Each row is where one point has got to under a steady rotation. How many steps took it there?
The counts run from 0 to 254.
[-17   3   0  -9   4  -9 -12  13 -13   4  -4   0 -15  11   4 -14  21  -5
  -1 -12  19  -7  -5   4  15   6   6 -15   2  -4  -7   4   5]
187
[ -8   7  -2  -2  17   1  -8  29  -6   1  -7   5  -2  10  10 -10  -8  15
   8   4  11   9  10   0  -4 -20  -3  -2  10  10   1  -6   8]
14
[-18   2   0 -12   5 -10  -5  13  -9  -1  -1   6 -12   7   5 -15  19  -6
   2 -10  18  -7  -8  10  13   7   4 -16   3   0  -4   7  11]
188
[ -6  12 -11  10   5  16 -11  21  -9  -5   8 -12  13   7 -12   8  -5  16
   4   3  -1  -1  18   6 -16  -8  -4  -3   0  -1 -15   6   5]
247
[ -3   3 -18   3   4  10 -10  30 -11 -14   3  -1  16  15  -4   9  -5  -1
   5   8   9   0   5   3  -2 -14 -16   0  -5   0  -5   9   1]
234
[-17  10  10 -10   9  -2   2  -2  -9  -3  -5   1 -19   5  -6 -10  23   1
  11 -13  12  -2   4   9  -6   1  11 -14  -2   4 -11   1  14]
176
[-17   9   4  -4  18   0   4  12   2   8  -9  -4  -3  -4   3  -6  -1  24
  10  -8   2   7  17  12 -15  -6   6 -11   8   4  -8  -2  14]
146
[-13   2  -1 -10  -5  12  -3  -2 -17 -12   4  -7  -6  10  -6   4  25  -7
  10  -9  16  -7  -4  12   4   0   3  -4  -9  -2 -13  14  14]
63
[ -7  -1 -14   0  22   1   2  19  -3  -3 -13   2  11   7   9   5 -14   8
  12   6   5   9  15  14 -10 -19 -10  -2   0  -2   2   2   1]
125
[-11   4  11  -9  12   1  -1   1  -6   0 -11 -13 -16  17   7  -4  12   5
  20  -8  20   5   4   1  -1 -18   1  -6 -13  -1  -5   3  12]
165
[-15   8   4  -2  17  -1  -6  16   0  17  -6 -14  -8   6   7  -9  -2  27
   7  -8   7   8  14   4  -9  -8   5 -12   3   0  -7  -1   9]
148
[-16   9  10  -9   9   0  -2  -4  -3  -1   1  -4 -18   6  -6 -10  24   1
   8 -18  16  -2   3   8  -4   1   8 -14  -7   2 -13   8  16]
175
[-16   4   0 -12   3 -10  -7  14 -22  -4 -12   4 -14  14   4 -15  17  -9
   3  -7  18  -8  -6   5  14   0   4 -10   4  -2  -2   0   1]
190
[-11   7  -1   1  22   8   5   7   8  -3  -4  -4   3   2  -4   3  -4  16
  14  -5   2  10  20  13 -24 -14  -4  -5  -7   3  -9   6  15]
137
[ -3   5 -15   6   6  15  -6  24  -5 -16   8  -3  17  11 -12  13  -1   3
   5   5   7   2  10   6 -11 -13 -12   0  -7   2  -9  11   7]
239
[-14  10  12  -8  10   1  -6  -4  -7   1  -1  -9 -22  14  -5  -7  22   4
   9 -15  19  -1   3   4  -6  -5   7 -10 -11  -2 -13   6  11]
174
[-11  10 -14   1   0   1 -16  20  -9 -11   8  11   0  11 -18  -4  13  -7
 -11  -4  10 -12   3   6  -6   6  -5  -7   0  -5 -15  11  -1]
213
[-15   2   5  -5  16  -2  -4  17   3  15  -4 -12  -6   7  16  -8   2  22
  12 -10  13   9   7   6   3  -9   4 -14   1   2  -4   2  16]
153
[ -9   6 -20  10  12   2 -12  14  -5  -5   7   6  10   4  -8   6  -1  -1
  -6  -3   2  -4  16  20 -17   5 -10  -4   0 -12 -14  16  -2]
106
[-14  11   3   1  18   4  -3  10   1  11 -10 -11  -4   5  -2  -5  -3  25
  11  -5   4   8  21   5 -20 -13   1  -9   3  -1 -11  -2   6]
143
[-20   0   2 -16  -1   9  -3  17 -11   5   4  -9  -8   3   5 -11  15  15
   7 -10  13   0  -7   6  13  -1   9  -9   8   6  -6   4  21]
46
[-13  -2   0 -14  -7  13  -4   4 -20  -9  -1 -12  -9  16   2   1  19  -3
  12  -4  19  -2  -7   7  11 -10   2  -2 -10  -2  -7  11  11]
58
[-15   7   6  -6  16  -3  -4  15  -3  15 -12 -15  -9   8  14 -10  -1  23
  13  -7   9   7   9   4  -1 -13   5 -12   3   0  -3  -3   9]
152
[-20   6   4 -12   4 -10  -3   9 -16  -2 -11   8 -15   4   1 -15  20  -3
   4  -9  13  -6  -3   9   6   7   9 -16   9   0  -5  -2   6]
185
[ -7   6  -8  -2   1  -1 -11  12 -14 -17   0   7  -8  20 -12  -3  18 -18
   0  -4  20  -9  -2   3  -2  -4  -9  -2 -11  -6  -9  10  -1]
204
[ -9  -1 -20   4  20  -3  -6  28   3   4   2   2  15   4  12   2 -13   9
   1   1   5   6  12  15  -5  -5 -11  -6   3  -7  -2   9   2]
119
[-12  10 -17   2   2  -2 -18  27 -13  -7   4  10   3   9 -14  -4   9  -4
 -11  -2   8 -11   3   4  -3   7  -5  -8   5  -6 -12   9  -6]
217
[-18   8   3 -12   2  -9  -8  10 -19   1 -10   2 -16  12   2 -16  19  -3
   2 -10  15  -8  -4   5  11   2   8 -12   6  -4  -6   0   2]
186
[ -8   4 -19   4  10   0  -2   4 -14 -20  -5  10  12   6  -9   9   3 -14
   5   3   3  -4  12  21 -15  -4 -10  -2  -5 -12  -9  12  -4]
99
[-20   5   4 -14   0  13  -2  17  -9   4   3  -5  -9   1  -1 -12  14  19
   6  -9   9   1   0   4   4  -1  11  -9   9   9 -12   4  23]
42
[-18  12   8 -11   3  15   0  11 -11  -2  -4  -4 -14   4 -10  -7  14  17
  10  -4   7   3   8   0 -12 -12   8  -5   8  11 -13  -4  16]
35
[-19  -3   2 -20  -6   9   3  11 -23  -6 -14  -5  -7   8   7  -6  15   3
  15  -1  11  -2  -6   6  15  -9   6  -5   4   5  -3   1  14]
52
[-16  12   8  -9   0  17  -8  12 -11   3  -2  -9 -16   9 -10  -9  12  21
   5  -6  11   3   7  -3  -9 -11   9  -2   5   8 -15  -2  14]
36
[-18   1  -1 -12  -5  12   3  -1 -19 -16  -1  -2  -4   5  -9   2  25  -9
  12  -8  11  -8  -1  15   1   2   4  -5  -7  -3 -12  11  16]
64
[ -9  11 -10   9   7  15 -12  23 -12   2   2 -13  10   4  -5   5  -5  22
   5   2  -5   0  17   6 -11  -6   0  -6   7   0 -13   2   3]
251
[ -8  10   7  -7   9  16  -2  12  -6  -8  -6  -4 -11  14  -6  -3   4  15
  15   1  15   8   9  -6 -13 -26   0   4  -2  11  -7  -4  14]
27
[-10   7   6 -10  11  15   5  11  -4 -10  -5   3  -7   7  -4  -4   4  12
  17   1  12  11   9   2 -13 -24   1   2  -1  15  -3  -2  19]
26
[-11  12  -8  -3   2   0  -6  10 -17 -20  -7  14  -6  14 -18  -1  15 -17
  -1  -1  13 -12   2   7  -9  -2  -5  -4  -2  -3 -10   6  -5]
207
[-15  12   3  -1  19   4   4   8   2   4  -9  -5  -3   1  -2  -2  -3  22
  12  -5   1   9  21  10 -24 -12   3  -9   4   2  -9  -1  11]
142
[ -5   5 -14   2   7  11  -1  24 -13 -20  -6   2  16  11 -10  11  -4   0
  10  11   3   0  11   5 -12 -17 -11   0  -2   2  -5   3   0]
237
[-16  -3  -1 -17  -4  10  -4  17 -14   2   2 -10  -6   8   9  -7  17   8
  10  -8  16   0  -9   6  18  -5   4  -6   0   5  -4   5  20]
50
[ -6   9  -2   4  20   7  -4   9   3   2  -5 -11   1  12  -1   6  -7  16
  12  -2   7  12  20   6 -22 -21  -8  -2  -9  -4 -10   4   5]
135
[ -9  15  -4   6  23  -2 -11  24  -5   0  -5  11  -2   5  -2 -11  -6  12
   0   1   2   4  19   4 -17  -8   0  -5  12   8  -6  -7   2]
5
[-10  -7 -21  -1   5  -3  -8  14 -16 -11   2   4  10   9   5   7   7 -16
   2  -1  10  -7  -1  23  10   3 -10  -4  -4 -12  -3  17   0]
89
[-17   9  -4  -7  -7   7  -9  -1 -28  -9  -5  -7  -8   8 -11   0  22  -5
   3  -5   7 -12   3  12  -1   4   7  -7  -1 -12 -16   8   0]
70
[-18  11   6 -12   4  17   3   9  -5  -5   1   0 -10  -1 -10  -7  12  18
   9  -7  10   5   7   5 -13 -11   9  -6   5  13 -12  -1  22]
34
